One vector is turned by the same rotation once a tick. Each row is the vector after some number of ticks, and that number follows the row.
The counts run from 0 to 531.
[ 85 135 160 142 111 124 172 117 166 152 126 177 185  95 160 146  97 104
 119  98 116 168 123 116 149 134 127 115 121 137 145 102  92 127 180  97
 122  92 123 171 147 164 124] : 136
[134 117 138 134 145 124 168 176 104 103 188 118 142 128 114  97 153 184
 128 131 101 133 151  73 121 182 128 112 158 123 112 109 110 122 105 114
 153 130 117 159 179 108 150] : 266
[138 118  96 163 166 125 140 154 110 105 106 168 151 103 161 126  73 116
 155 149 104 161 149 106 123 117 148 149  74 101 145  74 108 127  67 144
 127 153 131 168 147 145 107] : 304
[112 113  43 207 144 128 132 157  96 104 125 173 144 105 169 130 138 145
 142 162 142 113 140 105 132 135 155 149 135 137 123  97 124 124  79 146
 133 136 116 140 148 151  89] : 91
[124 107 114 141 180 109 167 162 159 147 110 187 125 106 137 132 142 117
 145 129 114 116 128 127 182 120  98  74 164 122 154 136  77 126 174 153
 121  88 147 134 109 153 129] : 145
[167 133 131 162 118  86 100 158  97 113 136 129 123 145 157 148 125 165
 117 148  83 112 138  98  87 126 131  59 148 114 118 134 118 104 128 159
 126 110  95 133 159 140 167] : 254
[175  73 102 149 151  86 135 148  81 137  75 145 116 147 156 152 137 159
  89 133 124 153 119 118 136 110 130 127 110 117 103  97 141 141  80 135
 101 128 101 100 113 192 122] : 107
[137 123 152 175 145 131 141 136 145 148 182 118 152 131 117 120 119 182
 129 122  61 133 141  96 135 138 142 106 109 102 131  99  96 101  96 108
 163 107  99 169 169 108 160] : 53
[129 140 174 141 149 133 115 156  90 109 178 135 139  96 158 105 141 143
 108 124 114 137 160  98 102 115 165 141 137 114 146 116 121 119 105  93
 121 121 142 156 200  93 127] : 251
[136 130  86 145 131  96 149 133  52  75 106 132 125 108 147 119 133 136
 146 126 130 178 149 149 127 189 104 144 159  71 121 104  92  82 105 127
 117 124 115 142 144 173  97] : 103
[119 105 144 137 205 155 187 146 163 127 120 178 115  93 135  99 124 154
 122 141 132  82 115 101 122 113 116 118 163 139  99 139 125 151 142 121
 124 110 153 122 174 119 121] : 433
[136  91 161 118 136 104 158 107 119 163 107 107  76 162 110 125 121 119
 131 107 103  92 174  86 182 134 107  91 162 118 104  62 114  99 152 157
 128 148 111 116 131 137 147] : 207
[141  82 155 150 182 126 141 124 122 116 163 138 124 104 179 110 138 191
 102 129 151 130 169 154 110 109 132 123  81 130  80 109 163 119 108 118
 137 108 148 106 145 121 104] : 522
[137 100  94 164 111 112 109 130 106 125 146 154  92  98 137 148 126 176
  98 103 159 119 118 144 124 142 134 122 158 112 109  96 144  88 149 178
 158  99 130 154 131 155  77] : 87
[145  80 147 135 126  66 108 139  84 169 169 123 129 117 155 126 138 151
 113  81 103 118 120  92 163 150 109 127 155 140  69  96 144 123 120 180
 159 152 120 153 136 122 117] : 274
[104 125 200 136 131 130 142 154 135 112 112 174 129  83 129 141  76 103
  97 121 106 148 139  97 145 118 137 130 136 106 175 116 101 122 147 167
 130 146 178 158 181 112 125] : 224
[107 125 115 147 155 141 148 122  63 119 111 138 168 117 132 130 116 129
 130 121 126 175 161 104 117 140 141 145  94  99 126 103 121 140 141  68
  91 126  68 125 110 175 121] : 116
[109 105 178 154 122  83 125  98 129 130 112 141 108 106 172 124 136 118
 102 130 134 102 103 143 114 128  79 101 164 117 101 108 140  98 169 178
 131 154 141 134 170 143 108] : 436
[133  83 165 122 177 131 139 107 151 145 100 153  73 102 158 117  84 134
 150 123  84  99 119 128 170  81 128 117 111 114  86  79 128 116 128 128
 141 148 151 135 146 130 135] : 221
[142 102 118 163 207 158 152 176 165  99 137 160 121 107 150 102  98 159
 155 136 134 132 155  89 133 133 152 112  94 115 168 127 102 124 139 125
 154 105 175 140 151 119 129] : 506
[143 101 174 116 104  91 116 136  66 128 101 118  67 118 138 137 105 151
  77 101 118 125 150 129 122 157 141  96 168  80  77 111 146  93 140 126
 126 119 135 113 151 169 143] : 462
[ 97 110 137 158 157 111  85 131  85 159 182 147 174  83 163 105 146 119
 135 133 126 143 160 149 166 124 156 121 104 134 154 110 114 113  94  87
 142 113 110 138 153 151  86] : 325
[107 106 116 157 133 129 135  99 109 172 142 130 155 130 155 148 136 139
 141 142  73 131 150 130 184 141 151 130  89 123 114  72 108 115 131  69
 129 133  85 152 114 158 145] : 127
[129 133 141 148 129  93 171 137 110  63 156 112 159 139 175  87 143 146
 129 145 159 172 186  98  83 138 109  98 137 127 132 100 125  99 108 139
 114  90 114 139 165 132 119] : 531
[155 114 148 106 173  86  89 170  96 121 147 117 106  99 163  86 150 126
 151 106 144 107 168  95 114 124 130  85 154 140 118 119 128 120  83 123
 150 111 123 140 173 151 128] : 258
[123 122  97 149 184 148  84 147 127 148 137 148 102 105 154  82  72  97
 181 143 106 114 174  69 143 145 155 126 113 117 126  94 100  93 151 113
 129 148 121 126 106 130 138] : 492
[120 129 154 123 156  83 105 126  77 163 130 161 135  99 126 128 143  67
 114 126  90 125 127 127 188  92 124 124 165 115 141  99  91 137 107 112
 114 124  94 122 147 159 122] : 399
[124 116 114 163 150 139 116 132 123 159 142 148 107 103 109 137 142 117
 124 120 110 110 122 159 193 159 130  99 149 107 167  86  79 102 185 118
 164 116 118 153 114 170 135] : 139
[136  79 151 135 155 106  84 136 138 183 178 123 126 102 155 118 121 146
 136  92 104 118 119 136 138 130 122  86 105 136 105  93 129 114 111 126
 174 104  89 159 155 165 134] : 60
[113 115 121 137 176 153 181 127 141 146 133 156 145 131 122 120 123 124
 160 109 135 144 181  88 166 149 140 111 103 126 170  95  79 137 164  74
 105  84 108 131 134 165 129] : 131
[121 117 155 139 171 145 162 143 145 108 105 186 129 103 133 103 128 124
 136 152 149  88 142  94  99 145  97  83 183 132 142 144 108 125 185 153
  89 125 141 118 169 122 133] : 432
[112 126 139 107 125 132 107 156 108 144 128 155 101  86 107 132  62 107
 115 108  96  80 138  99 181 137 141 101 187 108 107 120 107 110 180 141
 136 138 119 133 132 152 119] : 212
[145 113 106 127 155  94 130 144 108 141 165 141 147 125 169 117 170 117
 161 124 115 131 174 133 145 125 109  73 159 139 157 107  65  88  98 128
 130  76 102 125 118 148 129] : 332
[118 135 167 136 161 114 161 155 114 123 155 108 153 125 102 112 102 114
 135 134  87 164 169  54 147 175 132 137 154  92 123 106  73 123 123 115
 126 134 110 143 166 100 139] : 479
[136 100 184 125 103 120 133 162 105 137 170 134 155 114 178 125 133 178
  73 104 114 119 139  88  89 146 146  91 126 153  97 120 153 162 130 123
 127 115 101 134 167 123 166] : 261
[117 136 156 139 165 146 104 156  87 130 165 148 142 118 121 110  96 152
 100 122  86 145 154 102 134 102 163 165 112  87 132  90 117 120  61 105
 124 130 107 129 175 103 106] : 38
[112 112 158 172 204 119 125 137 133 113  97 168 129 101 154 101  88 102
 156 183 112 121 156  91 136 107 136 107  94 117 142 125 142 136 109 142
 133 152 158 132 192 141 126] : 231
[126 120 123 124 130 139 179 162 105 110 131 158 122 137 121 123 125 174
 131 122 113  76 162  53 130 146 128 103 181 130 147 121 120 114 165 171
 104 142 134 113 119  98 150] : 5
[138 119 132 165 194 128 134 160 121 130 141 168 175 147 130 123 132 135
 128 150 115 157 167 108 140  86 143 137  73 127 161 111 108 140  75 123
 122  94 103 127 155 142 104] : 319
[122 120 129 193 118 103 124 146 146 105 124 143 114 101 167 128  83 114
 153 138 113 150 159 112 101 159 114  81 122 102 153 136 103  67 171 179
 141 136 159 155 125 138 139] : 504
[127 117 130 152 143 107 105 156  63 135  96 136 122 112 136 120 111 100
 129 155 101 116 157  73 132 164 164 123 134 110 107  91 127 136  85 108
 122 184  89 111 163 150 160] : 466
[153 128 148 150 177  91  80 142 104  84 114 119  88 124 175  92 119 125
 152 149 121 131 145 114  98  81 109 101 133  92 126 104 120  80 132 148
 116 130 111 125 166 125 120] : 243
[145 119 133 141 146 118 127 128  62 132  84 163  94 111 126 169 124 161
  82 105 101 140 106 166 166 102 149 149 114  75 130  90 147 134 138 101
 115 135 103 125 131 195 134] : 388
